128 stands for zero in the data rows.
Here are some points, one per row:
  153  111  149  079  124  193  069  099  153  171  099  163  111  151  113  126  170  141  112  134  099  136  149  091  133  094  114  102  135  124  088  141  161  106  103  158  057  134  132  094  119  108  147  116  122  111  107  190  094  146  113  136  125  144  155  163  161  122  138  103  124  110  166  133
  170  157  086  172  198  109  175  158  143  079  119  059  174  097  149  077  087  164  186  073  080  132  153  154  148  183  128  158  149  113  101  178  128  151  086  112  171  179  201  167  153  185  101  155  119  098  160  140  137  156  182  166  108  102  138  202  082  138  091  174  105  147  120  104
  157  090  103  091  074  157  091  121  110  146  151  177  057  157  164  167  141  125  086  158  083  197  181  137  170  090  137  157  166  165  166  108  107  105  141  155  113  128  135  089  074  095  129  065  143  141  118  190  143  133  100  166  173  131  125  160  180  079  176  146  161  100  161  123
  112  144  098  199  157  103  178  192  124  098  157  077  177  075  119  111  079  107  176  054  132  082  135  148  109  158  139  128  144  065  150  194  142  118  125  064  221  165  125  154  104  039  090  173  150  119  178  154  145  180  184  182  099  101  071  165  075  140  090  165  106  167  111  076
  156  127  122  153  146  097  128  165  096  083  124  100  119  082  115  128  089  133  172  132  068  117  115  170  126  141  163  138  121  039  157  215  104  097  121  114  173  153  156  173  085  042  086  146  108  130  187  134  170  159  061  165  136  195  061  110  127  179  101  153  129  210  178  082
  134  074  105  108  111  170  093  169  114  123  188  177  134  167  178  161  102  090  073  170  154  146  170  155  092  065  173  178  120  169  183  062  082  207  120  215  144  080  123  126  113  102  088  165  063  203  133  133  119  063  089  109  175  102  142  084  188  080  189  180  235  165  159  090
  146  106  127  081  133  147  095  097  104  128  082  145  082  133  112  134  143  113  129  101  118  120  109  102  129  133  110  085  135  121  108  173  133  080  147  137  064  130  150  118  091  187  131  167  163  169  118  111  140  149  139  120  133  172  091  110  133  153  145  093  134  162  127  124
  185  065  116  143  138  153  067  140  095  134  160  160  079  181  181  172  114  149  084  177  105  169  195  153  138  113  137  139  161  134  153  056  077  182  092  172  140  110  144  155  105  077  109  143  115  200  134  152  116  081  100  131  177  065  129  088  170  152  174  161  171  105  123  094
  176  144  150  100  169  110  130  152  089  111  142  147  082  155  155  237  115  205  123  194  049  153  122  110  203  174  094  107  154  170  139  130  133  142  130  116  060  164  176  146  096  238  120  139  210  069  147  126  095  133  055  121  134  105  167  129  150  191  112  129  081  080  121  110
  156  156  086  218  188  114  159  149  133  084  140  062  214  058  149  041  090  140  169  073  133  119  119  146  140  158  149  158  089  094  150  174  137  142  089  077  200  162  179  156  143  110  103  156  112  095  165  171  149  139  162  192  104  088  123  190  076  129  106  162  097  165  168  103
  169  063  130  089  085  183  070  107  102  145  181  189  099  145  154  138  127  120  087  146  109  192  177  152  136  106  159  190  187  199  166  127  090  168  133  176  084  138  125  134  110  141  118  143  095  176  153  179  137  111  079  178  173  162  138  195  174  068  177  194  194  132  181  121
  157  144  074  188  170  129  139  142  119  069  152  095  185  073  149  053  099  160  166  085  099  117  138  164  181  158  124  168  127  106  174  173  125  155  090  134  156  186  179  147  149  128  125  147  083  111  159  157  129  153  108  169  125  105  107  139  126  120  095  151  083  131  189  108
  110  137  127  113  139  132  147  159  116  105  099  148  068  126  097  137  139  157  121  113  128  136  082  134  144  157  113  087  105  094  098  132  118  104  190  108  087  138  099  159  103  159  135  116  147  127  123  109  148  166  110  070  108  193  116  077  135  172  156  114  126  112  057  150
  127  106  126  121  063  156  080  100  152  139  133  196  090  149  164  162  146  141  094  159  099  192  144  149  194  137  136  143  158  140  159  082  143  140  204  179  145  120  141  126  097  000  128  059  094  154  116  173  141  122  070  124  151  120  134  157  172  142  169  151  146  050  145  134
  108  127  127  103  098  102  131  132  100  106  091  131  049  138  081  106  154  123  124  117  148  132  079  113  119  157  111  095  119  125  115  096  114  094  186  132  121  124  117  145  126  094  132  123  146  118  113  112  132  174  123  077  126  204  112  088  129  168  128  108  122  129  091  147
  038  177  146  102  087  140  110  067  200  226  081  115  163  179  107  108  189  131  135  173  161  081  131  060  092  093  072  098  089  135  108  072  201  076  074  149  117  076  086  040  173  055  204  049  161  101  055  125  056  086  123  097  102  040  193  105  135  153  119  082  107  038  085  238
  125  148  181  101  145  104  142  106  150  142  134  112  106  133  118  157  139  186  133  197  136  138  130  116  165  133  069  086  103  138  115  079  161  110  151  117  061  144  107  116  173  208  134  113  189  076  107  135  080  102  115  084  111  125  203  110  122  154  122  118  089  050  104  150
  179  112  152  080  126  192  071  111  136  144  103  187  068  147  130  138  141  143  100  109  069  143  146  111  184  118  103  121  171  105  105  135  111  101  129  146  069  149  168  118  101  204  133  135  132  106  124  187  140  132  096  143  159  182  128  114  157  115  118  132  142  128  167  115
  097  148  145  091  138  049  194  169  081  105  098  108  085  153  084  160  115  109  142  093  164  115  065  107  095  147  126  079  070  051  104  116  138  106  215  067  149  093  067  178  111  162  123  098  163  122  108  077  165  185  162  071  082  199  060  087  104  187  118  101  100  137  050  155
  114  118  126  134  149  070  178  177  061  079  110  098  129  073  114  134  053  107  144  117  088  109  068  159  116  162  156  118  126  056  139  202  069  077  163  073  179  121  153  187  053  064  075  131  110  143  159  086  198  208  125  145  119  204  038  102  157  230  114  117  130  177  121  066
  101  132  170  087  095  139  111  106  155  144  089  132  125  132  073  126  165  107  124  099  179  085  106  065  092  106  084  101  097  096  080  150  138  080  153  147  106  095  095  084  146  110  166  101  148  125  090  090  117  141  131  106  116  144  128  120  136  145  108  072  101  170  084  165
  194  113  077  125  146  146  133  112  108  137  154  154  109  164  176  150  144  144  107  123  112  173  163  175  149  169  170  188  149  127  167  098  095  180  117  130  196  147  158  153  104  097  109  095  150  147  140  164  145  103  107  138  158  057  136  071  176  091  161  147  118  104  106  139
  159  144  089  199  073  255  099  180  144  106  140  109  081  095  200  083  136  162  147  121  167  057  116  132  069  105  148  121  182  185  192  121  189  197  191  146  056  166  209  093  181  067  137  224  000  170  185  141  086  065  142  201  143  077  109  000  173  121  063  179  128  076  159  098
  080  154  196  092  158  120  127  099  143  147  109  131  114  143  132  208  163  178  102  213  092  151  142  116  143  151  084  115  100  117  098  078  146  106  159  115  089  120  118  089  162  110  131  077  199  083  084  166  077  119  107  095  128  089  162  120  116  133  118  136  098  055  111  155
  092  124  107  127  154  084  235  186  042  062  081  101  126  109  086  166  042  056  180  106  130  104  077  141  130  172  165  104  115  053  111  167  070  104  210  052  192  130  111  197  032  096  085  143  169  128  160  036  232  230  178  145  098  210  046  072  082  201  123  089  115  143  068  083
  152  079  133  106  091  122  075  128  122  147  148  181  077  164  167  179  137  165  071  176  071  185  173  160  155  131  153  177  161  120  178  074  092  154  176  176  122  139  143  150  077  063  120  141  118  164  121  174  147  108  099  142  164  092  127  127  186  128  209  164  168  087  127  108
  084  051  098  107  094  155  089  155  094  151  226  174  190  211  179  186  092  063  040  193  160  154  183  153  056  040  193  185  168  174  182  042  061  200  135  169  153  048  115  112  082  108  096  150  044  255  147  109  149  061  125  083  199  063  134  085  148  075  197  182  255  210  109  075
  097  167  229  116  102  133  122  069  156  175  085  110  190  126  045  095  183  055  146  058  234  038  088  061  048  068  112  085  080  170  062  186  160  059  059  131  060  047  069  068  143  174  207  118  141  114  073  047  115  108  235  064  093  166  123  152  045  105  104  024  120  222  121  175
  072  166  220  152  090  100  142  038  189  194  090  093  245  102  050  052  198  000  165  069  255  025  056  059  039  033  093  087  034  209  051  213  224  075  000  128  044  047  057  080  198  255  224  165  137  082  059  000  101  072  255  049  086  170  145  127  024  075  047  000  102  210  099  166
  150  154  077  158  208  100  166  156  158  080  159  075  130  075  102  098  100  162  176  080  075  144  150  163  183  199  136  142  136  124  079  136  125  149  080  072  128  182  153  169  161  196  096  221  121  102  160  135  156  152  176  170  090  121  166  255  095  128  088  165  113  153  157  096
  085  172  176  115  120  085  142  071  194  175  097  124  175  140  110  145  164  166  136  193  175  107  124  072  125  126  071  079  070  145  113  085  201  094  077  105  099  101  063  091  222  156  179  061  196  065  086  095  040  093  172  086  101  107  212  065  088  088  112  096  093  066  082  211
  119  068  099  127  048  200  078  152  096  167  235  168  221  167  163  158  128  033  058  168  211  173  167  167  037  030  222  201  192  241  180  122  092  156  115  198  215  105  072  107  114  187  097  118  045  219  136  101  142  081  106  153  195  144  110  191  166  000  190  162  255  163  238  127
  090  123  121  110  094  151  091  084  156  191  108  154  086  194  147  135  177  120  085  173  121  132  148  087  118  088  108  128  160  111  160  106  122  099  124  155  122  095  124  081  116  051  151  003  162  149  097  169  085  126  070  149  167  133  133  174  154  096  148  099  129  047  148  149
  064  150  145  123  107  046  156  133  089  133  075  136  105  113  073  100  153  105  144  115  193  073  056  109  070  134  119  062  063  097  081  100  097  084  230  115  149  095  073  133  142  093  160  095  136  140  095  084  145  173  139  058  064  199  103  079  126  162  125  093  108  163  078  154
  167  129  100  130  173  123  170  122  143  095  152  121  118  117  141  122  118  170  128  111  046  172  122  168  196  159  137  143  191  156  107  115  133  163  123  107  156  189  171  162  131  183  093  173  139  079  132  122  145  103  098  189  125  099  132  149  119  128  138  152  079  115  143  115
  180  148  069  225  171  093  172  124  169  118  141  085  187  075  172  018  093  163  170  086  137  142  130  189  164  154  145  188  112  168  145  185  126  210  075  135  185  190  179  128  218  156  130  171  094  093  171  142  134  110  110  158  140  048  136  175  095  096  078  132  093  142  223  131
  145  177  082  199  189  084  183  145  154  074  138  043  188  052  131  069  074  157  192  068  098  119  167  142  144  185  153  144  143  112  089  167  137  170  062  092  177  185  152  167  182  182  095  190  128  095  189  155  158  108  194  156  089  076  143  255  081  125  094  148  090  156  139  111
  056  162  194  101  109  112  134  086  173  160  087  114  120  118  093  136  165  139  131  142  157  113  086  078  136  127  064  084  079  116  109  069  189  112  133  099  105  097  041  076  172  142  179  073  127  078  079  109  053  130  112  083  087  130  191  090  103  100  124  099  109  091  059  175
Along one direction, these points spread out more than along any other. Take the direction at right angles to it along which they spread out most. Go by this last direction. How far along it is each point below, from 0 to 99? 50 is the average, and the first point above lies past it. One standard deviation of the points above along it is 16.
  084  051  098  107  094  155  089  155  094  151  226  174  190  211  179  186  092  063  040  193  160  154  183  153  056  040  193  185  168  174  182  042  061  200  135  169  153  048  115  112  082  108  096  150  044  255  147  109  149  061  125  083  199  063  134  085  148  075  197  182  255  210  109  075 -> 72
  194  113  077  125  146  146  133  112  108  137  154  154  109  164  176  150  144  144  107  123  112  173  163  175  149  169  170  188  149  127  167  098  095  180  117  130  196  147  158  153  104  097  109  095  150  147  140  164  145  103  107  138  158  057  136  071  176  091  161  147  118  104  106  139 -> 53
  170  157  086  172  198  109  175  158  143  079  119  059  174  097  149  077  087  164  186  073  080  132  153  154  148  183  128  158  149  113  101  178  128  151  086  112  171  179  201  167  153  185  101  155  119  098  160  140  137  156  182  166  108  102  138  202  082  138  091  174  105  147  120  104 -> 24
  169  063  130  089  085  183  070  107  102  145  181  189  099  145  154  138  127  120  087  146  109  192  177  152  136  106  159  190  187  199  166  127  090  168  133  176  084  138  125  134  110  141  118  143  095  176  153  179  137  111  079  178  173  162  138  195  174  068  177  194  194  132  181  121 -> 63
  114  118  126  134  149  070  178  177  061  079  110  098  129  073  114  134  053  107  144  117  088  109  068  159  116  162  156  118  126  056  139  202  069  077  163  073  179  121  153  187  053  064  075  131  110  143  159  086  198  208  125  145  119  204  038  102  157  230  114  117  130  177  121  066 -> 28
  097  167  229  116  102  133  122  069  156  175  085  110  190  126  045  095  183  055  146  058  234  038  088  061  048  068  112  085  080  170  062  186  160  059  059  131  060  047  069  068  143  174  207  118  141  114  073  047  115  108  235  064  093  166  123  152  045  105  104  024  120  222  121  175 -> 57
  152  079  133  106  091  122  075  128  122  147  148  181  077  164  167  179  137  165  071  176  071  185  173  160  155  131  153  177  161  120  178  074  092  154  176  176  122  139  143  150  077  063  120  141  118  164  121  174  147  108  099  142  164  092  127  127  186  128  209  164  168  087  127  108 -> 63
  108  127  127  103  098  102  131  132  100  106  091  131  049  138  081  106  154  123  124  117  148  132  079  113  119  157  111  095  119  125  115  096  114  094  186  132  121  124  117  145  126  094  132  123  146  118  113  112  132  174  123  077  126  204  112  088  129  168  128  108  122  129  091  147 -> 51
  134  074  105  108  111  170  093  169  114  123  188  177  134  167  178  161  102  090  073  170  154  146  170  155  092  065  173  178  120  169  183  062  082  207  120  215  144  080  123  126  113  102  088  165  063  203  133  133  119  063  089  109  175  102  142  084  188  080  189  180  235  165  159  090 -> 67
  085  172  176  115  120  085  142  071  194  175  097  124  175  140  110  145  164  166  136  193  175  107  124  072  125  126  071  079  070  145  113  085  201  094  077  105  099  101  063  091  222  156  179  061  196  065  086  095  040  093  172  086  101  107  212  065  088  088  112  096  093  066  082  211 -> 64
  112  144  098  199  157  103  178  192  124  098  157  077  177  075  119  111  079  107  176  054  132  082  135  148  109  158  139  128  144  065  150  194  142  118  125  064  221  165  125  154  104  039  090  173  150  119  178  154  145  180  184  182  099  101  071  165  075  140  090  165  106  167  111  076 -> 24
  180  148  069  225  171  093  172  124  169  118  141  085  187  075  172  018  093  163  170  086  137  142  130  189  164  154  145  188  112  168  145  185  126  210  075  135  185  190  179  128  218  156  130  171  094  093  171  142  134  110  110  158  140  048  136  175  095  096  078  132  093  142  223  131 -> 30
  176  144  150  100  169  110  130  152  089  111  142  147  082  155  155  237  115  205  123  194  049  153  122  110  203  174  094  107  154  170  139  130  133  142  130  116  060  164  176  146  096  238  120  139  210  069  147  126  095  133  055  121  134  105  167  129  150  191  112  129  081  080  121  110 -> 49
